One vector is turned by the same rotation once a step. Each row is the vector after some number of steps, and that number follows the row.
The counts run from 0 to 525.
[ 18  26  13  -6  -5  11   8  22   3 -13   9  23  10   1  27   6   7   0
  18  25  16  28   9 -22  29   8   4   3   6   4  -5  40 -19  -6  15 -20
 -18  18  -9  15 -14  24  15 -29  25  10   0  14  20   0  14  30   3   1
  12   3  14   9 -15   7  20   4] -> 367
[  8   8 -16  -2  -2   3  -7  -9  -5  11  -8  15  20   3  15  17  17 -11
  -6   2  15   7  -3  27 -36 -23   5  -1  -7   0 -18 -33  28  12   8 -15
 -11  15   6  18 -11  29  41  12  16  -1  -6 -10   2  22  -5  -9 -10  -5
   2 -18 -35   3  28   9 -18  -7] -> 507
[ -1   5  -5  35 -17   1   1 -25  30  -1   4   6 -14   4  -9 -26  -9  14
 -28 -16 -15  19  23  -2  15  23  -8 -34  13 -18 -11  30   1  10  20   6
 -20 -18   5  14  19 -23  16   4   3  -8  -2  -6  14   5  13  15   3  14
 -11   7  24  14 -15   9  10 -12] -> 401
[  4 -15  34   8   9 -10   3  -7  18 -18  11   6 -23   1 -23 -19 -16  11
  40 -22 -19  -3  17 -10 -24   8  19  21  -8  -7  17 -14  26 -19 -29  32
  -4 -22  20  -6 -23 -24  -6  -7 -15   8 -20  -6 -16  -2 -14  -1 -17  -9
  -8   1  -4 -11   8   5  -8  -8] -> 524
[-10   8   3 -14  -2  -9 -10  -5   0  20 -10   1  -2   4  12  21  17 -17
 -22  14   6   2   5  23  28   3  -1 -23 -17 -11 -15  22  31   7  -1   5
  -3 -26   2  16  15  13  36   3  30   9   2   6  31  -5 -16 -10  -9   8
 -13  18  36  25  14  20  10  -5] -> 303
[  9 -10  11  22  -6  14  -3 -30  -9 -15  23  18  -3   1  -6   7 -12  -1
  18 -28   1  -2 -13  10 -22 -12  13  18 -22 -30   2  -4  17  -5  -3  13
   0   4  15 -13  -9 -12  24  10  -8  -1 -34   6  -7  31 -22   1 -26 -11
  11 -10 -27 -10  11  12 -11 -27] -> 409
[ 16   5  20   7 -22   8  20 -18   4  -3  16   8 -11   6 -18  12   9   8
  17 -31  -1  26  -1  -5 -40 -16  -7   6 -20  13   1 -28   8 -18  13 -15
 -14  20  16  -6 -20   2  11  15 -25   6  13  -1   7  -6 -12  -5   2 -22
   1 -15 -39 -17  13   3 -15   5] -> 436
[ 16  12   3  -6 -27  17  24   0 -14   6   2  13  18   2   7  25   8 -10
  11 -17   3 -10 -13   6 -36 -30   7   8 -33 -12 -16  -4   4 -10   3   3
   1  28  12   5  -8  26  -6  18 -32   5  12  -9   2  -2 -18 -12 -11 -27
   9 -25 -48 -15  22   2   1   7] -> 4
[ 16   2  -9 -17  -6  10  11 -15   4 -11 -14   9 -11  15   9   0   8  -4
  13 -34  -5  11  -4  -4 -45 -26   5   3 -31   0  14  21 -10  10  13 -16
   8  -2   5   3   2   7  -4 -20 -34  -3   0  -3 -22  -4   8  16  -1  -7
   8 -45 -22   1  20 -23 -12  18] -> 288
[ -6  19 -13 -14 -14  -6  -5  14  -5  11  -3  16  16  -8  19   7  12   5
 -28  15   2   2  20   2  33  14   0 -24  22  -8 -20  10 -27  15  10  14
 -16   0 -25  37   8  21  15   1  16  22  19 -15  11  -7   3   3  -8 -11
  -1   5  16  13 -15  -5  15  -4] -> 335
[ 10  17  17 -14  -4  -6   8  16  -1  19  14  12 -18 -25  16   7 -18  13
  19  -1  49  -9   2 -15  21  14  14 -21   2 -14 -13  28   0 -16  -5   4
  37   1  -6   0   6   8   8  -7 -21  40   0  14  32 -39  10  -2 -13   9
  -1   6  11   0   5  -4  30  23] -> 296
[ -4   4   6 -31 -24 -13 -12  -4  -6 -29 -15  -5  10   9 -17 -17   3 -24
  22 -17 -33  10   6  -2 -39 -23  -2   0 -23   7  16  -6  14  12  15 -20
  -2  23   6 -14  -2  -6   4   4   1  -3   8 -19 -26   9   9   9   0  11
   2 -35 -24   0  -7   0 -30   9] -> 255
[ 14   1   2  17  23  29  -8  -2 -18  -9  43  15   0 -24   8   3 -33   2
   1  23  23  -3 -10   5   2   2  23 -14  18 -16  -4  -8   0  -1 -14  10
  16  -1  12 -25  -7   3  25  28 -12 -13 -42 -11   1  36   1  -1 -17  -4
   9  11 -26  -1  -5  23  -6 -10] -> 241
[ -6 -11 -15   1 -22 -18   6 -22   2  15  -3  25  -4   2   8  10  17   6
 -22  -6  10 -15   2  22  16  17   5 -31 -32 -26 -17  12   6   3  -7  27
 -13 -10 -19  20  15   5  19  17 -22   9   9   4  -4 -12 -29  -6  -1  -9
   1 -12  20  -2  24  -2   7 -17] -> 238
[ -2   7 -17  -6 -15  -5  16 -18 -10 -12 -18   6   7  33   2 -28  -4 -12
 -15 -26   1  27 -15 -10  24  12 -34 -36 -25  -2  20  22  -7  -9  11 -20
 -19  -7 -16  27   7  25   1  13 -19 -14  20 -21  -2 -14   4  13  16  -8
  -2 -25   9   9  -1  -5  12   1] -> 489
[  8  -2  -6 -26 -22   9  18  17 -30 -26   2  12  -9  17   2 -10 -16 -30
 -14 -13  -2   1 -11 -15  11   0 -15 -27 -12  -7  21  31 -28  -5  11  17
   8  24   8  12  -5  12 -13 -16 -15  27  23 -12  -6 -11   4  -8   9   9
  18 -17  17 -10  10 -15  -7   0] -> 521
[  7 -24 -31   0 -13  16   3 -18   9 -20  -5  -1 -12  13 -17  -1  10 -23
 -28 -23 -54  20 -21   6 -28   1  -7  -4   1   8  -3  -2  -9  16  -2   0
  -2 -11  11   7   2  -2 -16 -15 -14 -26  21 -26 -33  10  -6   9  -5   4
   0  -4  -4   4 -10  -7 -21  -4] -> 112
[ -7   6 -10   8   2 -12 -11   0  -6  14  38  -1  10 -21  -5  -9  -4 -16
 -19  27  16 -15 -10  17   5  -1  -9 -12  25  -6  -6 -26  12  19  20 -24
  25  13  12 -15  -8  -7  24 -13  21   3  -5  -2  16  11  27  24  -2  27
  12   2   5   1 -18  -6 -17  10] -> 132
[  3  18  16  -6  10   7  10  10 -23   7  -7 -20  28 -12   7 -22 -15 -12
  12  14   2  -2 -13   3 -11 -23  -6  18  17  -1   2 -12 -11 -14   8 -38
  37  20   3 -12  -1  27 -27 -13  20   1  11   8   0   8  38  29  22  -3
  14 -25  -9   0 -21  -5  -2  16] -> 49
[ 10   2  12 -17 -26   7  -4  -1 -12 -15 -10  18  23  16   8 -16 -10 -10
  23 -31 -19   9   4 -10  -4 -18 -12  29 -23 -14  25  -5  -1  -9   0  -3
  -5  31   9  19 -11   7  -5 -19  21   8   2  -5  -5   8  11  15  -4 -14
  27 -43 -22  -7  -2  -8  -9   0] -> 256
[-11   9 -18 -22  -4  -8   7   7   9  18   7   1  -6  -4  18  14 -12  -6
 -25  14  51 -16 -15  15  -4   9  -3 -32  11 -16 -11   3  10  12  18 -37
  18   1  -3   8   7  33  19  -9   8   4   5  -3  24 -10  22   0   0  16
  21 -12   8  -6   3  -8  19  27] -> 127
[ -2   7  -1   8  15   2  13  16 -14  15  -6  19  44  -6  26 -21  17  10
  13   9  22  -8  11  15  11  -2  16   0 -11 -25 -26   8  -9  -9  11  -2
   9  28 -13  34   5  23 -22 -12  23  -6   6  -6 -15  17  15  13  15   2
  14 -24   4  16   7   6   1   1] -> 76
[ -2  10  27  32 -10  15   6   6 -11   5  25   6 -13 -19 -16 -13 -12  19
   9  -8 -20 -16  22  -4  16   5  14  10  18 -20 -18 -10 -20 -10 -14  57
  16  12  17   7  -9 -19 -24 -11 -22  16   5 -19  -7  -1  17   4 -17 -17
  -3  15 -16   1  -6   3  -9   2] -> 175
[ 12  18   8 -29   6  -6  12  16 -29   5   6   2  -2  -4   4 -25 -13 -11
 -11  35  22  17   3 -20   1   5 -14 -26  10  12  20 -17 -10  -9  21  -3
  16  19  10  12  -7  22   3 -15  16  17   9 -15  -3  16  27   6  14  25
   9   6  -8  -1  -6 -18 -23   4] -> 17
[  8  10 -24 -28 -19   5  12  12 -17   2  15  19 -16   2  14  20 -17  -3
 -12  -7  23 -17 -12 -10  13   4  -3 -14  -5 -21   3  25 -35  -3  -5  -4
  17  -1 -18   1  -7  11 -10 -16 -21  39  -1  -4  -5 -15  -1  17  -3  -6
  19 -19   1 -18   2 -35  15   6] -> 121
[  8 -22   7  16   2   5 -12 -11  31 -22  37  15   8  20   1 -12  -9  -9
  15 -12  -8  28  12   3 -25   1   8  31  19  -4   5  -3  17  -6   3 -30
 -15   4  25  -8 -30  -2  21 -38  29 -23 -18   8   8  24  -3  23   0  19
  21 -16 -11   8  -6   5 -14  -2] -> 196
[  4  -9 -20 -39   9   4 -19   7   1  -9  13  12 -28  10   5  11 -19 -38
  -7  14   4  -8  -5   4 -39  -4   7 -26   3  12  21   3  25   8  13  -9
 -11 -22  19 -32   4  13  37   1   1   0  -7 -23  -2  14 -18 -14  -4  25
  10   4   3  -4   9 -10   7  -5] -> 358
[  5 -10  -6  20  -8  19   9  16  17  16  36   3  -1 -22  11   5 -18  10
 -32   5  10 -27  -4  22   4  24  25  -7  37 -11 -23  -1  -9   0   0  10
  10 -22  -4 -20  -1  -6  10  15  -8   5  -2  10   1  24  -1  15  -5   5
   5  11   6   0 -11  -4  27 -22] -> 66
[ -6  10   4 -13   5  -9   4   4 -16 -25 -24  17  -7 -14   3  13  13  -3
  19  -1 -10 -24  10  15   4  10  11 -27 -38 -11 -12  31  15  16 -15  34
  -8 -13 -20   9  27   2  16  19 -30  18  -5  -9 -11 -14 -41 -24 -13  -9
  -4  10  17   6  14  18   6  -5] -> 413
[ -1 -28  14  17   1   8   2 -14  18 -20 -14 -11  28   3  -3 -21  23   8
   4 -14 -43  -3  19   6  -3  -4  14  18  -2  -7   0   5  12  -5  -9   3
  -5 -36 -17  10   5  -1 -19 -11  23 -23  15  -2 -36  11 -14  16  10  -3
 -18   0  22  15 -12   7   6 -11] -> 485
[ 11   9  19  14 -12   8   3   6  21  -2  10   9 -13 -10   9   8 -32  12
   0 -35 -10  -2  17 -20  12  -7   9  24  -1 -27 -14  62   0  -8 -14  17
  23 -10   5  -2  -8 -17   6 -28   4  27 -23  26  19  -4  16  14 -12 -12
   5   2  13   4  -6  -6  21   7] -> 465
[ 20   1   5  -3   1  13   3  17   5 -17  25   3   6  -5 -15 -15 -13 -15
   5  -6 -13  25  12 -12 -16   0  15  -8  25   1   7  -1 -15  10  16 -15
  21  13  16 -17 -11   1   5 -21   1   1  -8  -9 -12  25  34  29   7  27
  10   2  -3   2 -24  -5 -16   6] -> 22
[ -3   4  -7   1  -3 -10   0  -5 -10  -3  -7  -6 -26  -5 -17  20  -3  -3
 -18   8 -26  -2 -10   6 -11  11  11 -15   6  16  -9 -36  12  14 -22  29
   5  -6   8   3   5  -7   1  19 -23   7  -5 -38 -15 -10 -14 -38 -23 -14
 -19  24 -22   6  11  10 -20  -2] -> 8
[ -7   6  18  27 -14   1  17   3   2  22 -13  12   2  -8  -3  -1   9  18
  16 -24   0  -6  25   2   3  -5  13  25 -11 -29 -30   4  -1 -23  -9  30
  -2  15  -4  34  -6 -11 -33 -16 -13   1  18  -3 -12 -13   2  10   1 -18
 -10 -10 -11   5  18   5   2  10] -> 174
[ 11 -10  -7  -8  -6   6  27  -7   1   9  -1  15  -4  14  23 -10  -9  14
  11 -32   4  -7   5   0 -14 -16  14  22 -29 -34  -2  23 -17 -13 -11   0
  11  -3   4  14  -1  -6 -25 -34 -16   8  12  15 -14 -11  12  19  13  -9
  16 -42  -2  -7  22 -28  -1  13] -> 289
[  5  -4  24  20  -3  -2   6 -14  22 -17 -27   0   9   0  -5 -28  -4  32
  31 -32 -15   2  23 -16 -14   6  11  26 -11  -9 -12  12   8 -18 -23   2
  -6 -36 -19  16   1 -15 -20  11 -22 -16   0  -9 -14 -12   0  27   8 -18
 -30  -9  -6   4 -11   5  14   2] -> 491
[-13  11  -4  17   2 -15  19 -25   2  -3 -11  -3 -17   6  -9  -2  17  -7
  -3  -6  -9  20   0  -2  37  24 -22  -7 -10  -2 -22  20   6 -10 -11  -1
 -18 -10   3  17  14   9  -3 -16 -15 -22  15   0  13 -43   0   8 -11 -17
 -19  10  31  19 -15   8   6  25] -> 374
[ -2 -10  14   9 -16  14  23 -25  -9  -5  -6   7  10   3 -14 -17   9 -14
  18 -25   7 -23 -22  16 -32 -11   5   6 -43  -6   4   2  18 -19   0 -15
  19   3  17 -17  12  12 -14  10 -20  -9  16  11 -18  -8 -17   8  19   3
   2 -27   0  -2  26   2   6   3] -> 146
[ -2 -14 -13 -15   3  -7 -19  -5 -28 -25  10  -9   2 -18 -13  32  25 -31
   1  10 -35  -1 -22  20 -21  -8   7  -4   0   8  -5  -5  27  26 -12  -7
  11 -15   5 -30   8  16  23   0  18 -19 -13 -11  -4  10 -39  -6 -22  -2
   1  15   1   5  -7   9 -21   2] -> 41
[  3  11 -26 -32  -5   1  13 -11  -6 -12 -20   3  -9  20   6 -21   1 -28
 -24   0   4  28 -15 -13 -13   1 -18 -22  -6  -8   2  33  -6  18  22 -30
   6   5   4   6  17  26   6 -26  -1  -9   6 -17   0   5  23  11   9  14
   9 -11   5   5   3  -7  -9  23] -> 456
